[[ 20.2  53.3 -69.4  14.9  18.2]
 [-33.0 -39.5  25.8  22.2 -16.5]] -16.5

[[ 61.2 -32.6 -68.1  32.9 -28.9]
 [-48.1  30.2  48.8 -20.0   9.9]] 9.9

[[-46.6  -9.0 -13.9  29.6 -29.0]
 [-16.5 -19.3  35.5 -46.8  61.7]] 61.7

[[ 41.0  35.0   4.2  35.1 -27.9 -25.2]
 [ 51.9 -57.6 -49.5 -16.0 -55.4 -29.6]] -29.6

[[-14.8  25.4  -3.0   5.1]
 [-20.1 -58.6 -35.0   1.6]] 1.6

[[ -2.9 -23.3 -15.5  71.6  16.3  23.3]
 [ -7.7 -22.6 -20.0  46.7  -8.4   4.3]] 4.3

[[-33.4 -42.8   1.5  27.1  23.1  54.3]
 [ 20.1  77.8  50.6 -33.2 -39.4 -60.2]] -60.2
---
[-16.4  13.9  23.9  30.3 -59.5   7.2] | -16.4, 7.2

[ -5.1 -10.1 -64.4 -12.0 -17.2] | -5.1, -17.2

[-37.4 -18.6 -41.6 -68.0  77.2 -45.0] | -37.4, -45.0

[ 52.1 -78.2  16.6  30.1] | 52.1, 30.1

[[ 13.0 -25.0 -57.3   8.4  15.5 -13.0  -8.0]
 [ -8.3  -2.9   1.9 -34.3  10.7  16.1  17.9]
 [  5.8  12.8 -16.4  -1.0 -46.0 -23.4 -28.0]] | 13.0, -28.0

[ 60.0  -8.8  16.4 -43.6 -26.1  72.8] | 60.0, 72.8

[-13.3 -66.4  32.6  14.1] | -13.3, 14.1

[12.2 13.0 19.7 67.7  4.7] | 12.2, 4.7

[ 69.3  12.3  11.5  -2.4  -5.4 -21.7] | 69.3, -21.7
---
[-15.2 -21.0  44.4  -4.1   8.0  30.2 -67.7] Out: -4.1

[[-57.8 -61.0  41.5  18.2  30.9 -31.3  -9.7]
 [ 30.0  -7.4   3.3  22.7  -2.3  -3.0  42.0]
 [  0.5 -32.6  46.1  60.0 -30.4 -24.0  22.6]] Out: 0.5

[-34.0 -70.3 -43.9 -40.3 -58.2] Out: -43.9

[-19.3 -39.7   3.6  65.3   0.5  60.0  -5.2] Out: 0.5

[ 53.6 -25.6   6.6   4.4 -74.8] Out: 4.4

[58.7 53.6 55.7 42.8 63.4 44.9 34.9] Out: 53.6
---
array([  29.8,   53.8,   86.0,  155.7, -125.0, -180.5, -138.2]) out 29.8, -138.2

array([-13.4,  11.8,  -1.9,   0.3,   0.8,   4.9]) out -13.4, 4.9

array([  89.020,    3.297,  -14.661, -116.180,   77.922,  109.512,
          6.173]) out 89.020, 6.173

array([-0.1, -1.0,  0.7,  1.2, -0.7]) out -0.1, -0.7

array([ 0.198, -0.099, -0.177, -0.105,  0.129,  0.107, -0.120]) out 0.198, -0.120

array([ 1.1, -1.6,  1.1,  0.2]) out 1.1, 0.2

array([[-181.78,  -17.40,    9.29,  187.52],
       [ 121.99,  -77.59,   62.42,  108.60]]) out -181.78, 108.60

array([ 0.08, -0.15, -0.18,  0.12,  0.09,  0.08]) out 0.08, 0.08
---
[7019 2304 8453 3480 2673] Out: 2673
[739 645 985 213] Out: 213
[ 96 766 334 616] Out: 616
[120 105 214  49] Out: 49
[51 68 74 25] Out: 25
[8716 1752 8474 3520 6725 7806] Out: 7806
[1623 4103 7594 7800] Out: 7800
[  3  48 170 890 184 154] Out: 154
[-683  605   15 -399 -287] Out: -287
---
[-602   92  886  442 -136  502  167] --> 502

[[5445 3435 5788 5233 5302 3676 2873]
 [4398 4433 4075 6424 4536 2989 7782]
 [5695 2909 4709 4027 5375 1822 3951]] --> 3676

[[56 55 58 59 44]
 [68 60 75 42 34]
 [19 16 19 81 61]] --> 59

[173   0 193 150 240 198 143] --> 198

[-716  661  973  367] --> 973

[[-48   3 -17  -1  12  16]
 [ 15   0  24  -1 -28 -27]
 [-23 -47  13  19  30 -19]] --> 12

[2173 2045 8832 1570 5009 4043 2568] --> 4043

[202  56  93 166] --> 93
---
40.4,-13.2,-32.5,39.4,-8.2
3.4,-32.4,9.9,0.0,-72.6
-> 39.4

-61.6,18.8,57.2,72.9,5.5,-19.6,42.6 -> 57.2

-8.6,13.1,-18.8,-53.2,-13.5,-27.6,6.7
-56.6,-57.8,-5.3,-67.5,9.6,24.4,-61.2
-> 13.1

75.7,40.3,-16.7,-44.1,-11.8,-69.6,1.4 -> 40.3

-76.8,6.6,31.8,28.6,4.4,-31.3 -> 28.6

78.9,32.4,16.8,-52.4 -> 32.4
---
[[ 0.421 -0.904 -1.019 -2.248]
 [-1.497 -0.348  0.356  1.417]
 [-0.968  0.778  1.195 -0.125]] Answer: -0.968

[[  45.777 -111.760   73.079   -9.792  179.900   97.270 -137.212]
 [ -30.074 -102.417 -160.589  -27.031  154.218  -55.951  -82.457]] Answer: -30.074

[[ -7.624   1.101   0.597  -3.511  -4.999   1.625]
 [ -4.875 -11.263  12.113 -11.542 -11.032  -9.833]] Answer: -4.875

[[-100.16   31.33  -91.78 -165.69   14.84  147.14]
 [  63.54  -24.87   20.93   -0.46   46.14 -113.32]] Answer: 63.54

[-0.4 -0.5 -1.5  0.3  1.5  1.2  1.0] Answer: -0.4

[[-1.2 -1.0  0.3  0.3]
 [-0.8  0.3  1.6  1.9]] Answer: -0.8

[-0.56  1.71 -1.48 -0.16] Answer: -0.56
---
[-48.7 -63.1  -4.6  -1.3  11.4  18.9 -59.9] 18.9
[-60.3 -54.3 -76.5 -73.1] -76.5
[ 60.5  -5.8  67.6 -45.0  25.2] -45.0
[ 36.3 -59.6 -22.8 -41.6  -5.5] -41.6
[ -1.0  47.0 -70.4 -66.6  64.3  23.5] 64.3
[  3.5 -52.9   8.3 -74.0   1.9  74.1] 1.9
---
[-55.2   6.3 -58.0   8.8 -46.2] gives -55.2
[ -1.6  -3.2  20.3  53.6 -79.5  27.1] gives -1.6
[ 18.1   5.8 -81.0   0.0  57.2] gives 18.1
[-56.5  18.8  81.0 -17.2  30.2] gives -56.5
[-70.9 -20.0  21.8 -49.0  59.2  46.7 -73.4] gives -70.9
[ 51.8  16.1  -3.8  -9.1  60.3  77.0 -70.7] gives 51.8
[ 67.7 -20.6  31.3  45.1 -31.5] gives 67.7
